(in the rows, 128 means zero)
Each path below is one point turned by a fixed rotation once a step. After each direction that follows a path, write how fast that rotation turns it, in degrees per step (0 if it stays still).
Each turn is a multiple of 5 degrees from 10 to 175, or 0.
Path 1:
[100 121 128 141 141 122 133 122 127 110 124 130 127 124 129 130 121 131
 146 139 134 136 130 121 143 130 112 121 124 131 116 125 123 116 121 136
 113]
[ 98 126 128 136 139 130 132 125 125 110 117 127 127 125 129 130 122 129
 142 137 135 142 130 118 139 126 106 122 127 127 122 129 123 114 121 134
 109]
[103 124 130 135 142 133 131 122 123 109 118 132 131 123 136 132 124 132
 140 129 138 140 131 117 141 127 110 122 125 133 117 127 121 110 126 135
 109]
[105 122 127 142 142 128 133 122 123 110 119 132 130 124 130 132 120 129
 146 131 137 133 132 116 142 130 111 119 128 136 115 121 123 114 123 136
 113]
[103 126 126 141 137 132 132 127 122 110 116 127 129 129 127 130 119 127
 145 133 136 137 132 113 138 128 106 119 128 129 122 123 126 113 121 134
 111]
[106 125 128 138 137 136 129 125 120 107 116 130 133 127 136 132 122 129
 142 125 139 140 133 113 138 127 110 119 125 132 123 127 125 107 125 134
 111]
[109 121 128 145 137 129 130 125 122 107 121 132 134 127 135 132 120 129
 148 126 138 133 135 114 141 131 115 116 123 136 119 122 126 110 124 136
 115]
[105 123 125 146 133 128 130 129 122 107 120 126 131 131 129 130 118 127
 149 132 136 136 135 112 138 129 112 116 123 128 126 124 129 112 120 135
 115]
[105 125 128 140 132 132 126 128 122 105 120 128 132 130 137 131 122 129
 144 128 136 141 135 114 137 127 113 117 119 126 129 131 128 107 123 134
 113]
[106 121 130 143 136 126 127 124 123 104 125 132 133 126 140 132 122 131
 147 128 136 137 135 117 142 130 120 117 117 132 123 128 127 108 124 137
 115]
[102 121 128 146 134 121 129 127 126 106 126 128 129 128 132 130 119 129
 150 136 133 136 134 118 141 130 116 117 118 127 126 127 128 113 120 136
 117]
[100 125 129 139 134 127 127 127 125 106 123 127 129 128 134 131 123 131
 144 136 133 144 133 119 140 126 113 120 118 122 129 134 127 110 122 134
 112]
[101 122 131 137 139 125 128 122 126 106 126 133 131 123 140 132 125 134
 143 133 135 140 132 121 143 128 118 121 117 130 121 133 123 109 124 136
 112]
[100 121 129 142 140 120 132 122 127 108 126 130 127 124 131 131 121 131
 148 139 133 136 131 121 144 130 115 120 121 130 118 127 124 115 121 137
 114]
[ 97 125 129 137 138 127 131 125 126 109 121 127 126 126 129 130 122 130
 143 140 133 142 130 120 140 126 109 122 124 125 123 130 123 114 121 135
 110]
[101 124 130 134 141 130 130 122 124 109 120 132 130 122 137 132 125 132
 139 133 136 141 130 120 142 127 112 123 123 131 118 131 121 110 125 135
 109]
[103 121 128 140 143 125 133 121 125 110 121 132 130 123 131 132 121 131
 145 134 136 134 131 118 143 130 112 121 126 136 114 123 122 115 123 137
 112]
[101 125 126 140 139 130 133 126 123 110 117 127 128 127 126 130 120 128
 145 136 136 137 131 115 139 128 106 121 129 129 120 124 124 115 121 134
 111]
[104 126 128 135 139 136 130 125 121 109 115 130 132 125 134 132 123 129
 140 128 138 140 132 114 139 126 108 120 126 131 121 128 123 108 125 135
 109]
[109 122 128 142 140 130 131 123 122 109 120 132 133 125 135 132 120 129
 146 126 139 134 133 114 141 130 113 118 125 138 117 122 124 110 125 136
 113]
[105 123 126 145 135 129 131 128 122 109 118 127 131 130 128 130 118 127
 149 131 137 134 134 112 138 129 110 117 126 131 123 122 127 113 121 135
 115]
[105 126 128 140 133 135 127 129 120 106 118 128 133 129 134 130 121 129
 144 127 138 141 135 112 137 127 111 117 122 127 128 128 128 108 123 134
 112]
[109 121 130 143 135 129 128 125 122 105 123 132 134 127 139 132 121 130
 146 125 137 137 136 115 141 130 118 116 119 133 123 127 127 107 125 136
 115]
[105 121 127 148 133 123 129 127 124 106 124 128 130 129 132 130 118 129
 151 133 135 135 135 115 141 131 116 116 120 129 125 125 128 112 121 136
 117]
[101 125 128 141 132 128 127 128 124 105 122 126 130 130 134 130 121 130
 145 134 134 142 134 116 138 127 113 118 118 122 130 132 128 109 122 134
 114]
[103 122 131 139 136 126 126 124 125 105 126 132 132 125 141 132 124 133
 144 130 135 141 134 120 142 128 119 119 116 129 124 133 125 107 125 136
 113]
Speeds:
[128 131 127 130 126 125 127 125 128 133 127 130 126 126 129 128 130 131
 127 124 125 126 120 128 126 126 128 124 130 122 127 124 127 124 128 131
 131] -> 0
[131 124 129 131 131 123 129 125 129 128 131 131 129 126 130 129 127 129
 131 126 129 123 129 129 131 131 133 127 127 134 122 124 127 129 129 130
 130] -> 110
[128 127 129 131 123 124 125 130 129 125 133 127 129 130 131 128 128 129
 131 128 127 129 131 129 128 129 133 126 121 124 134 131 131 126 127 128
 131] -> 25
Path 2:
[117 129 124 131 113 114 139 137 119 134 121 128 133 136 141 119 119 144
 117 126 144 129 131 104 139 122 129 130 119 132 116 121 139 137 137 138
 134]
[122 140 128 117 118 127 137 139 121 143 128 122 139 136 136 117 128 145
 120 122 151 126 134 111 131 118 139 127 118 130 119 122 143 131 138 140
 129]
[109 134 130 120 118 119 132 132 118 131 122 125 127 134 142 121 124 144
 115 124 148 129 126 110 143 126 128 128 121 134 117 127 149 130 140 140
 133]
[115 131 121 120 116 122 142 139 121 135 127 125 141 135 136 117 119 146
 119 133 150 131 127 108 129 120 129 126 119 134 112 120 140 136 136 135
 126]
[118 136 133 128 115 119 137 141 125 142 123 127 131 139 145 118 125 142
 120 119 145 124 134 110 139 121 132 130 118 136 122 121 146 129 138 139
 133]
[117 135 124 118 117 122 135 134 113 131 124 120 134 132 134 120 125 145
 114 126 149 131 130 108 139 119 139 125 119 125 115 125 141 136 140 140
 132]
[111 136 128 117 118 122 133 134 124 139 128 129 136 136 141 117 122 147
 120 127 151 127 128 112 131 127 123 129 121 138 117 123 150 129 136 138
 127]
[117 128 127 127 117 121 146 144 121 133 119 122 133 135 143 121 122 142
 118 125 145 131 128 108 141 117 132 128 121 135 115 122 139 137 139 136
 132]
[118 141 128 123 111 119 130 136 120 139 129 128 137 140 134 118 122 144
 117 124 147 126 136 108 132 119 137 125 114 128 119 121 144 131 137 138
 128]
[116 131 126 118 122 123 137 133 117 137 121 124 131 129 144 118 128 149
 119 122 151 128 127 110 139 126 129 132 124 132 118 126 145 132 139 144
 135]
[111 136 129 118 115 124 139 141 123 131 127 122 138 139 136 121 120 142
 117 130 148 131 127 112 134 119 131 121 118 138 113 123 145 133 139 132
 124]
[118 132 126 131 112 114 136 136 121 140 123 131 132 136 143 117 120 146
 120 124 145 126 132 105 136 124 129 132 118 132 119 119 141 134 136 140
 134]
[120 138 128 115 120 128 139 140 118 138 125 118 137 134 137 119 129 145
 118 122 151 128 132 112 136 116 140 126 119 129 118 124 142 133 140 140
 130]
[108 136 130 121 115 118 130 131 120 132 126 127 130 136 140 120 121 145
 116 126 147 128 127 111 139 127 126 126 120 135 116 126 151 130 139 138
 130]
[119 128 120 123 119 122 146 141 122 137 123 125 139 133 140 117 121 146
 120 130 149 130 127 107 131 119 129 129 121 135 114 120 137 138 137 136
 130]
[117 140 135 125 113 120 134 141 123 140 126 126 132 142 140 119 124 141
 118 119 145 125 135 111 138 119 136 126 116 134 121 122 146 129 139 138
 130]
[116 132 122 119 118 119 134 130 113 132 123 123 133 130 137 119 125 148
 115 126 150 131 128 106 138 123 134 129 121 125 116 125 142 136 139 142
 134]
[113 136 128 116 119 126 138 139 126 140 129 126 138 137 140 117 122 146
 121 127 151 128 127 114 130 123 126 126 120 141 116 122 148 130 137 135
 125]
[116 130 128 131 114 116 141 140 120 133 119 125 130 137 143 121 120 142
 117 124 143 130 130 107 143 120 132 128 120 134 116 122 140 136 139 136
 134]
[120 140 125 119 115 123 133 136 118 140 129 125 140 136 133 116 124 146
 118 125 150 126 134 108 129 119 138 126 116 127 118 121 142 133 136 140
 128]
[112 133 131 118 121 122 135 134 120 137 122 124 129 132 145 119 127 146
 118 121 150 127 126 112 141 126 127 130 123 136 118 126 149 130 140 142
 134]
[113 132 124 121 115 122 141 140 120 130 126 122 139 137 135 120 118 142
 116 132 148 133 127 108 134 118 131 122 119 134 111 122 140 136 138 132
 126]
[119 136 129 129 114 117 135 137 123 145 125 131 133 138 143 116 122 146
 121 122 146 124 134 108 134 123 130 132 117 134 121 119 144 131 136 140
 133]
[118 135 128 116 120 126 138 138 115 133 122 117 134 132 138 120 128 144
 116 122 150 130 129 110 140 118 139 126 121 128 117 126 142 134 141 140
 132]
[109 137 128 119 114 119 130 132 122 134 129 129 134 138 138 118 119 146
 117 129 149 128 127 110 132 127 124 125 119 136 115 123 150 130 137 137
 126]
[120 127 124 126 119 121 147 142 122 138 120 124 135 133 144 118 123 146
 121 125 148 129 128 107 136 119 130 131 122 136 116 121 138 137 138 138
 133]
Speeds:
[131 123 123 128 131 129 133 129 124 125 124 124 129 123 128 129 129 129
 127 129 129 131 126 126 130 126 130 129 130 125 126 129 122 133 129 129
 130] -> 160
[130 128 132 125 132 133 133 133 131 132 126 125 127 127 133 128 133 127
 130 124 129 126 128 132 130 126 128 129 130 133 130 129 129 126 129 128
 128] -> 135
[130 132 129 124 129 130 123 124 124 129 129 126 126 126 126 128 133 130
 127 125 130 127 130 129 130 129 133 128 128 122 131 130 130 127 129 133
 130] -> 100
